Families of rows that turns and mirrors carry onto each other, the same ones carrying the whole set onto itself: the rest of each named row's family, in list order
5 families of 3 rows
Q90: [ 27  20   1  -6  67  -4  10   8 -28  10  23 -49  -7  34   8  23  29]
Q272: [ 56  26 -62  69  28 -13 -22  56 -44  22  20 -41 -12  -7 -17  38   0]
Q825: [ 49  23 -53  56  19 -10 -27  54 -40  20  40 -25 -11  -8 -26  24  16]
Q360: [ 51  25 -47  68  31  -4 -36  55 -38   8  19 -26 -15  -2 -21  30   7]
Q341: [  6 -24 -31   5  18 -39  24  48 -28   3  -8   6 -33 -11  17  52 -11]
Q546: [ 25  13  -2   5  76  -2   2   5 -43  17   0 -55 -14  34  13  37  22]
Q209: [ 46  17 -64  69  19 -15 -29  49 -35  13  33 -37 -11   9 -19  34   4]
Q976: [ 52  17 -59  60  15   5 -16  64 -34  25  16 -43 -12   6 -18  37  11]
Q7: [ 10 -25 -38   9  30 -29  18  44 -19   8   2  19 -37 -15  26  37 -21]
Q2: [ 13 -21 -27   3  10 -45  23  53 -11  20  -2   4 -22 -14  31  39  -8]
Q871: [ 28  16   3  -1  66 -14  10   2 -18  20   2 -64   7  29   6  36  15]
Q95: [  3 -22 -34  16  16 -41  21  43  -9 -10  -6   6 -25  -3  16  35 -24]
Q594: [ 21  19  -7   4  77 -16  11  -4 -30  18   3 -41  -1  31   6  14  26]
Q285: [ 10 -35 -20   5  15 -30  28  51 -18   9  -2  14 -20 -19  12  40  -9]
Q340: [ 30  15   0   0  60 -10   4   1 -20  20   6 -55 -10  45   7  13  14]

Which other rows belong to the same family as Q95? Q825, Q546
Which other rows belong to the same family as Q341? Q90, Q209
Which other rows belong to the same family as Q272? Q285, Q340
Which other rows belong to the same family as Q7? Q360, Q594

Families of rows that turns and mirrors carry onto each other, the same ones carrying the whole set onto itself: the rest of each named row's family, in list order
5 families of 6 rows
Q390: [ -2   9  10  16  12  14 -37   4  18  17 -53  -2   7 -59  15  -5 -19  37
  22   7  52  33  -1  32  -7]
Q738: [-31 -14   6  10 -38  18  -5 -13  -5   1  -2  53   4  23  47  -8 -49 -21
  28  43  37  18 -14  35 -40]
Q357: [-28 -27  15  -8 -12  11  -5  -1  17  42 -39  45  36 -67  24 -26 -31  60
  48  22  60  26  18  10  12]
Q874: [-42 -28   4  25   2 -39 -13  27   9  22 -23  24  -8  11  41   0 -45  -9
  -2  49  49 -20   1  15   7]
Q446: [-37 -45   0  10 -25 -31  -1   2  12  42 -12  56 -16  17  33  -3 -43   4
  39  33  54 -22 -24  10   5]
Q142: [-23   2  28  24  18  15 -22 -15  25  18 -30  -7  44 -55  46 -22   5  27
  14   1  42  48  -1  36 -13]
Q179: [ -7 -22  14  24  26   3 -46  22  17  22 -42  10  25 -56  36 -11   0  33
  42   8  34  34 -36  39 -18]
Q171: [-29 -45  -1  -3 -23 -29 -28   5  16  15 -35  56  52 -40  45 -20 -27  46
  65  17  47  21   8   1  23]
Q354: [-38 -34  23  -2  15 -11  -7  -2  21  23 -50  58  51 -63  28 -19 -35  33
  49  12  52  25  -9  24  35]
Q377: [-54  -4  -4   4   2  -1   9  -9  14  38 -29  38  20  16  59 -10  -7 -18
 -19  27  39 -16  21  20 -36]
Q807: [-37 -37  39  16  -1 -15 -14   6  24  26 -23  18  52 -61  37 -33 -21  40
  36  20  60  33  -4  20  34]
Q422: [-17 -35  14  23 -46   4 -14  -7  21  25 -18  72   4   3  54 -12 -44 -35
  30  54  38  37  -2   5 -27]
Q530: [ -6  -6   6  -1 -18  -6 -42 -19  12   0 -58  39  41  -7  57  -3  -1  11
  32 -30  26  50  19  14 -14]
Q146: [-25 -54  22  -3  -9   2 -20  12  15  37 -32  63  52 -55  45 -30 -16  43
  66  14  42  40 -16  15  -1]
Q130: [-45 -51  35  16  -7 -33   1  11 -14  39  -7  28 -12  14  37   0 -50  -6
  34  38  35 -15  -7  29   2]
Q257: [-62 -11  14   1  12   1   2 -15  13  37 -27  35  15  -1  25 -18  -9 -35
   9  28  32 -27  -9  50 -40]
Q672: [  1  -7  34 -10 -34  12 -16   0  10  19 -57  39  34 -20  36  -4 -14  26
  14 -30  57  46  22  20  14]
Q571: [-23 -10  -9   5 -31   3 -10 -29  13  23 -21  63 -14  35  41  -1 -35 -23
  28  13  39  14 -15  14 -39]
Q459: [  0 -28  35  -1 -15   7 -32   9  10  19 -52  46  44 -16  55  -8   7  12
  27 -35  33  57 -14  31  -9]
Q437: [-31 -12  15  21  -2  13   2 -13  25  55 -30  31  11  -7  58  -6  15 -35
  -7  29  30   0   1  32 -52]
Q945: [-71 -29  19   3 -19  13   4  -8  19  43 -19  37   2  12  29   1  17  -2
  -6  17  36 -18   1  37 -34]
Q192: [-42 -16 -11  15 -19  -3 -13 -11   9  14 -17  61   2  12  52 -14 -62 -17
  20  60  39  22  16  -4 -32]
Q899: [-52 -48  27  26 -26 -21 -26  19  16  18 -16  30 -28  11  10   9 -30  -3
  15  38  43  -8 -19  28   4]
Q349: [-21  -8 -14  19  27 -14 -41   4  18  18 -40  -7  30 -49  44  -5   9  46
  37  10  35   5  -6  29 -11]
Q202: [ -4 -20  37   6  -2   6 -13 -17  -5  12 -52  42  30 -20  59   9 -32  25
  33 -27  32  68   8  19  11]
Q57: [-45 -11 -13  10  11  -7   1 -19  18  51 -22  28 -14   8  33  -3  -3  -5
  16  22  41 -33 -24  32 -38]
Q48: [-28 -51  24  36 -12 -30  -5  30  20  50 -14  25  -3 -15  45  -1 -22 -11
  14  59  49 -20 -19  23   6]
Q848: [-12   7   0  19  24  26 -16  -5  13   2 -37  12  38 -54  47   2  -9  42
  22   9  46  30 -26  48  -4]
Q483: [-13 -19  45  13 -25   4 -27 -17  18   4 -33  34  48 -31  52 -24 -29  15
  31  -8  45  80  11  13  10]
Q319: [-58 -32   7  15 -38  22 -20 -24  15  18  -9  60 -17   7  25  -5 -36  -5
  32  47  28  28   0  12 -49]

Which other rows belong to the same family as Q354? Q738, Q130, Q257, Q202, Q848
Which other rows belong to the same family as Q530? Q171, Q422, Q437, Q349, Q48
Which other rows belong to the same family as Q390? Q357, Q672, Q945, Q899, Q319
Which other rows belong to the same family as Q179? Q874, Q377, Q146, Q459, Q192

Families of rows that turns and mirrors carry onto each other, the same ones carrying the whole set onto itself: the rest of each named row's family, in list order
6 families of 5 rows
Q936: [-21 -21  18  24  31 -41  17 -17   8  12 -41]
Q788: [-16 -10  51   5  26 -36  -5  -5 -13  31 -40]
Q29: [ 14 -50  33   9  -4  15 -41   2  23  12  22]
Q332: [ -5 -36  29 -18  53 -20  -1  27  -1  -8 -23]
Q858: [ 37 -61  39  23  -1  14 -38  -9  26  13  -3]
Q791: [ 20 -19  38  25  59 -36   0  -3   1  -9 -33]
Q964: [ 29 -42  32  17  23 -11 -14  -5  35  39 -64]
Q766: [-19 -71  34  -4  23 -19  -9   3  19 -26   0]
Q643: [ -5 -25  31  16  31 -55  16  -7  21  36 -36]
Q581: [-12 -32  16   0  27 -18  -3  47  16  24   7]
Q61: [ -3 -33  18 -14  27 -16  23  31  27  34   0]
Q469: [-16  -3  37 -23  41  -7   4   3  -3  29 -22]
Q705: [ -7 -49  38   4 -10  22   1  -9  18   1  21]
Q140: [ 33 -44  57  29  46   4  -9 -15  33 -10 -41]
Q978: [-22 -29  31 -28  30 -11  20   7  -2  17  -4]
Q839: [ 23 -64  54  25  28  -5 -27  12  40 -13   8]
Q550: [ 36 -39  38  39  -8  16 -30 -17  12   8  -2]
Q73: [-29 -37  21 -13   5  -9   0 -13   3   1  19]
Q418: [ 23 -44  27  61   8 -21 -25  -3  38  13   0]
Q19: [ 29 -18  49  26  17  -3 -31 -14  -3  26 -55]
Q408: [ 16   2  53  29  36 -31 -19 -20   3  34 -30]
Q660: [-30 -25  47 -17  15 -12  10  17   0  22   8]
Q122: [ 33 -34  55  32  24 -12 -25 -30  16  26 -51]
Q793: [ 41 -54  13  37   0 -15 -26   2  35  22  -6]
Q12: [ 26 -25  37  22  39  11 -11  12  30  32 -58]
Q857: [-17 -70  19   5   1  17   1  -7  40  -1 -18]
Q829: [  6  -6  51   8  45 -38   4  -2  -4  37 -34]
Q789: [  1 -65   2   2  -5   3  15 -11  36   5  -1]
Q933: [ 24 -38  51  27   9  12 -37 -37  27  17 -36]
Q141: [ -6 -60  20  -3  -3  -2  -5  -5  13  -2  29]

Which other rows belong to the same family as Q122? Q858, Q978, Q829, Q141
Which other rows belong to the same family as Q61? Q964, Q643, Q793, Q789
Which other rows belong to the same family as Q12? Q936, Q581, Q418, Q857
Which other rows belong to the same family as Q839? Q332, Q791, Q766, Q140
Which other rows belong to the same family as Q73? Q29, Q469, Q408, Q933

Families of rows that turns and mirrors carry onto each other, the same ones carrying the whole set onto itself: the rest of each named row's family, in list order
5 families of 4 rows
Q610: [-50  -6  -3   3   4 -25 -16  21  55  43 -31  38   7  26 -36   3 -35  30
 -28  -2  15 -17  38  -3  -7   8  -9  15   5   1 -35  11 -36  39 -17 -11
  21 -45 -22  17 -17 -33  12  -6  13  33   0   7]
Q634: [  4 -62  24  31 -25  -2  10 -23 -30  15  19   3 -14  22 -45   8  10 -18
  26 -28  20  18 -25   0  34   9   7 -23   2 -24 -23 -32   8   3 -29  28
  37  21 -20  -3 -32 -11   4  17  11 -16 -10  26]
Q348: [  4   6 -14  12  16   3  20   8  -3  30 -25  60  -1   9 -29  26  19  14
 -24 -15 -22 -44 -19  25  -4 -23 -17   2   4 -46  17 -15 -34  23   0   3
  16 -28 -18  17  19   9 -16 -13  40  22  45   7]
Q145: [ -8  26 -15   6  12   2   6   3 -11  48 -18  45   2  18 -43   4  22  26
 -23  -8 -26 -38 -18  19  -6 -32 -10  14  -5 -45  16 -12 -34  12  -8  15
  38 -21 -15   6   0  17  -2 -23  36  25  37  18]
Q818: [-12 -47  22  18  25  13  22 -33  10 -12  -3  -6 -40 -25 -14   1 -17 -11
 -11   1  25  19  15 -19   8  22  32  11  -5   9 -11  32  20  28 -17  21
  -6   4 -20 -44  16 -21  -6  23  17 -18 -15  38]
Q708: [ -9  28 -15  -1  15  -1   9  26  -4  31 -12  56 -11  17 -39  17  12  25
 -16 -21 -21 -52 -22   8 -11 -34  -1  13  13 -38  -7 -15 -38  19   5   3
  27 -17 -23   4   9  10   2 -18  25  23  51  21]
Q306: [-14 -40  21  12  29  10  29 -14   7  -7  22 -11 -24 -21 -17   8 -17 -18
 -10   1  24  25  24 -10  -3  21  28  -1   5   7 -16  22  20  30  -4  13
  -8  -2 -28 -47  23 -15 -10  18   0 -19 -19  55]
Q25: [-48   6  -9   2   6 -24  -9  33  61  39 -19  42   5  39 -27 -15 -27  36
 -31   5  22 -13  17   5  -2   7 -18  21   0 -12 -30   1 -30  32 -17 -14
  18 -57 -19  13 -13 -27   9  -5   6  30   8  -2]
Q870: [  0 -61  33  39 -11   4   8 -25 -28  12  14 -16 -14   5 -48  15  -5 -19
  28 -14   9  20  -7  17  33  15   8 -39 -16   1 -16 -32  -1   3 -27  13
  45  25 -16  -2 -10 -17  15  14  23 -19  -8  14]
Q165: [  3  19  -8  -5  28   0  23  16  -9  32 -16  44   4  22 -35  25   1  16
 -19 -11 -25 -45 -24  20  -2 -32 -20  15  -6 -50 -11 -15 -41  27   9   4
  29 -28 -30  12   6   0  -8 -10  37  26  45  20]
Q9: [-54   3  -2  10  -3 -19  -6  22  58  28 -20  33   8  40 -31  -3 -26  41
 -33  -8   9  -8  33  -7 -15  -3 -24  16   7  -5 -37   3 -32  30 -20 -14
  23 -45 -23  18 -12 -16   4 -12   8  26  12  -9]
Q922: [  9 -71  37  32 -11  -4   9 -11 -29  12  17  -4 -10   7 -44  14   6 -14
  16 -26  14  21 -20   7  38  15   5 -37 -21 -14 -12 -25   4 -10 -33  19
  44  13 -27 -11 -25   2  19  15   8 -15  -7  29]
Q803: [-49  -8  -4 -13  13 -25  -6  20  64  32 -19  40   5  38 -44 -12 -27  36
 -26   1  20  -8  13   0 -10  14 -17   8  -8 -13 -25   7 -27  35 -17 -17
  24 -51 -34  17 -14 -19   8  -3   2  30  15  -9]
Q916: [  8 -68  31  32 -17  -2   2 -24 -29  20   4  -4 -22  16 -34  18   8 -20
  18 -20  20   7 -15  11  48  16   5 -23 -16 -11 -13 -29   5  -2 -28  21
  46  19 -23 -23 -19 -18  20  13  10 -20  -2  23]
Q44: [-17 -46  18  18  20   6  15 -16   7 -10   7 -10 -37 -26 -26  -6 -21 -11
  -4  12  24  16  16 -20 -13  34  33  18  12  24  -6  18  16  27 -18   4
 -18   0 -33 -32  23 -22  -7  29   2 -15  -5  39]
Q903: [-50  -6 -13 -12  -4 -29  -7  29  61  42 -24  40   2  36 -47 -12 -28  28
 -23  -8  33 -19  22  -1  -2  15 -22  10   6  -5 -31  11 -28  25 -19 -26
  13 -36 -21   9 -10 -32  -1 -13  15  20  -2  -9]
Q153: [ -7 -35  26  13  17  24  19 -14   5 -14  15   1 -34 -14 -28  -2 -22 -23
  -9   7  21  12  23 -19  -5  24  44   3  -2   8   4  19  26  20 -10  18
  -6  12 -25 -33  16 -21 -12  30  11 -15 -27  37]
Q809: [ -4  18 -11  16  17 -10  19  21   2  34 -22  54   3   8 -29  16   6  24
 -12 -10 -16 -45 -39  23  -9 -28 -13  18  -2 -43  -6 -13 -43  19   2   9
  29 -25 -25  15   7   0  -6 -20  37  27  35  18]
Q775: [ 14 -49  37  32 -11   7  19 -17 -37  23  11  -7 -23  16 -37  21  12  -4
  13 -19   7   9 -14   6  44  16  10 -25 -12 -10 -26 -39  19   5 -26  25
  50  27 -22  -1 -20  -3   5   8  22 -19 -11   8]
Q650: [-12 -37   4  17  18  13  15 -28  17 -21  10 -15 -35 -25  -7   0 -13 -12
  -3   0  27  18  28 -17  -4  32  42  11  15   2  -8  27   7  30   3  14
   4 -11 -26 -36  17  -4  -3  29   5 -14  -8  40]

Which other rows belong to the same family as Q803? Q306, Q165, Q922
Which other rows belong to the same family as Q153? Q708, Q870, Q9
Which other rows belong to the same family as Q25? Q818, Q916, Q809
Which other rows belong to the same family as Q610? Q145, Q44, Q775

Families of rows that turns and mirrors carry onto each other, the same ones carrying the whole set onto itself: the rest of each named row's family, in list order
4 families of 8 rows
Q523: [-49   1   3 -61   0 -45  57 -15  26  43 -46  -8  17   9 -19  26  22 -61
  59 -24   7]
Q632: [-16  -3 -14 -42  25 -10  32 -20  -1  31   3 -58  45  36 -62  50  46 -20
  57 -55  -1]
Q449: [-44   1 -30 -14   2  -6   6 -12 -15  15   7 -40  39  34 -41  27  39   9
  20 -11   8]
Q38: [-72   2  15 -25  23 -47  29 -18  13  18 -20  10  15 -10 -18   5  53 -42
  43   7  -6]
Q495: [-26   8 -10 -23   2  -6  19  -9  -1  -8  27 -21  27  37 -55  38  29 -14
  42 -23  45]
Q305: [-35 -13 -24 -20  25 -14   3  11 -20  45  -6 -55  36  51 -59  38  49 -15
  51 -17 -17]
Q417: [-23 -15 -13 -29  13  13  41  -6  -7  30  -2 -62  35  29 -71  31  44 -16
  63 -36 -32]
Q524: [-29   7 -23 -61  20  -8  66  -8  11  82  11  -7 -18  13 -59  -6  29 -62
  50  -9 -13]
Q220: [  7  -9   2 -38  16 -11  10   8  16  28  12 -76   8  53 -36  29  57 -45
  53 -17 -32]
Q298: [ -4 -12 -10 -38  48 -18  17   0  27  26   9 -64  21  64 -40  24  47 -57
  35 -18 -36]
Q119: [  9  -5  -2 -39  12 -26  -6   7  10  -1  35 -30  -2  58 -27  13  47 -40
  19  -2   4]
Q290: [-71 -25  35 -30  14 -43  32 -18  40   7  -6 -14  11  -7 -25   0  31 -46
  43   0   3]
Q371: [-31 -16 -22 -34  -3   5  20  -5 -18  -6  11   0  33  29 -68  21  28  -3
  39 -26  16]
Q83: [-53   7 -15 -52   7 -35  30   7   0  56 -24  19  17   4 -43  17  24 -64
  82 -12  -6]
Q608: [-40   0 -11 -71  12 -40  65  -9  21  58 -23 -22 -25  43 -39   3  25 -76
  53  -5  -1]
Q831: [ -4  -7 -11 -28  17 -26   4  15 -10 -18  26   0  10  47 -31   1  38 -32
  12   9  -6]
Q723: [-40  -8  19 -52  32 -36  74 -15  22  41   2 -11 -40  25 -42  -4  43 -54
  26   0  26]
Q443: [-11  -5 -25 -16  15   5   4  13   6  19  36 -27  14  35 -28  14  30 -15
  -6   5   8]
Q982: [-48   4   7 -37  35 -23  65 -32  25  44  18 -15 -18  -4 -33 -16  56 -38
  11   5 -16]
Q77: [-21  -7 -15 -55  20 -39  69 -20   1  80  19  10 -18  28 -46  -5  25 -52
  45  -7 -21]
Q76: [-48 -10  31 -40  16 -40  64 -20  27  28 -23   4  -2  -9 -21  20  43 -38
  30 -16  31]
Q902: [-41 -27  16 -57  41 -37  57 -40  32  41  24 -20 -18  12 -45 -22  39 -42
  14 -16  -7]
Q838: [-71 -20  18 -14   2 -35  49 -19  25  29 -18   7  14  -7 -21  13  31 -35
  58  11 -13]
Q416: [-26 -23  -6 -42  -1   8  13 -14   9  18   0 -60  29  36 -64  43  49 -15
  61 -47  -4]
Q15: [-53 -30   9 -34  32 -27  65 -36  28  43  16   9 -14   6 -41 -10  39 -31
  13   4 -16]
Q578: [-16   1  -9 -73  13 -45  59 -16  -1  72  21 -19 -10  25 -57  -7  16 -62
  61 -27   2]
Q563: [-24 -17 -13 -46  -4  -4   0 -14   0 -13  18 -15  17  41 -52  27  41  -7
  26 -30  30]
Q327: [-39   4  -2 -35  -8 -46  50  -1  -2  66 -11   6  10  12 -31  19  19 -56
  85  -2 -17]
Q822: [-13  -3  -6 -25  28 -14   4  13  24 -15  34 -28   4  62 -32  13  29 -48
  21  13  10]
Q659: [-45   5  12 -45 -13 -51  32   5   5  41 -11 -12  18   4 -32  15   7 -63
  93 -10  10]
Q392: [  9  -6  -3 -25  32 -18  27  13   4  21  12 -58  13  43 -35   7  56 -44
  34   4 -53]
Q283: [  0 -18 -18 -22  41   0   2  36   0  50  22 -40  11  51 -43  26  44 -38
  24  -3 -18]

Which other rows belong to the same family as Q982? Q632, Q38, Q495, Q524, Q298, Q83, Q822
Which other rows belong to the same family as Q77? Q220, Q119, Q838, Q416, Q15, Q563, Q327
Which other rows belong to the same family as Q831? Q417, Q290, Q371, Q902, Q578, Q659, Q392

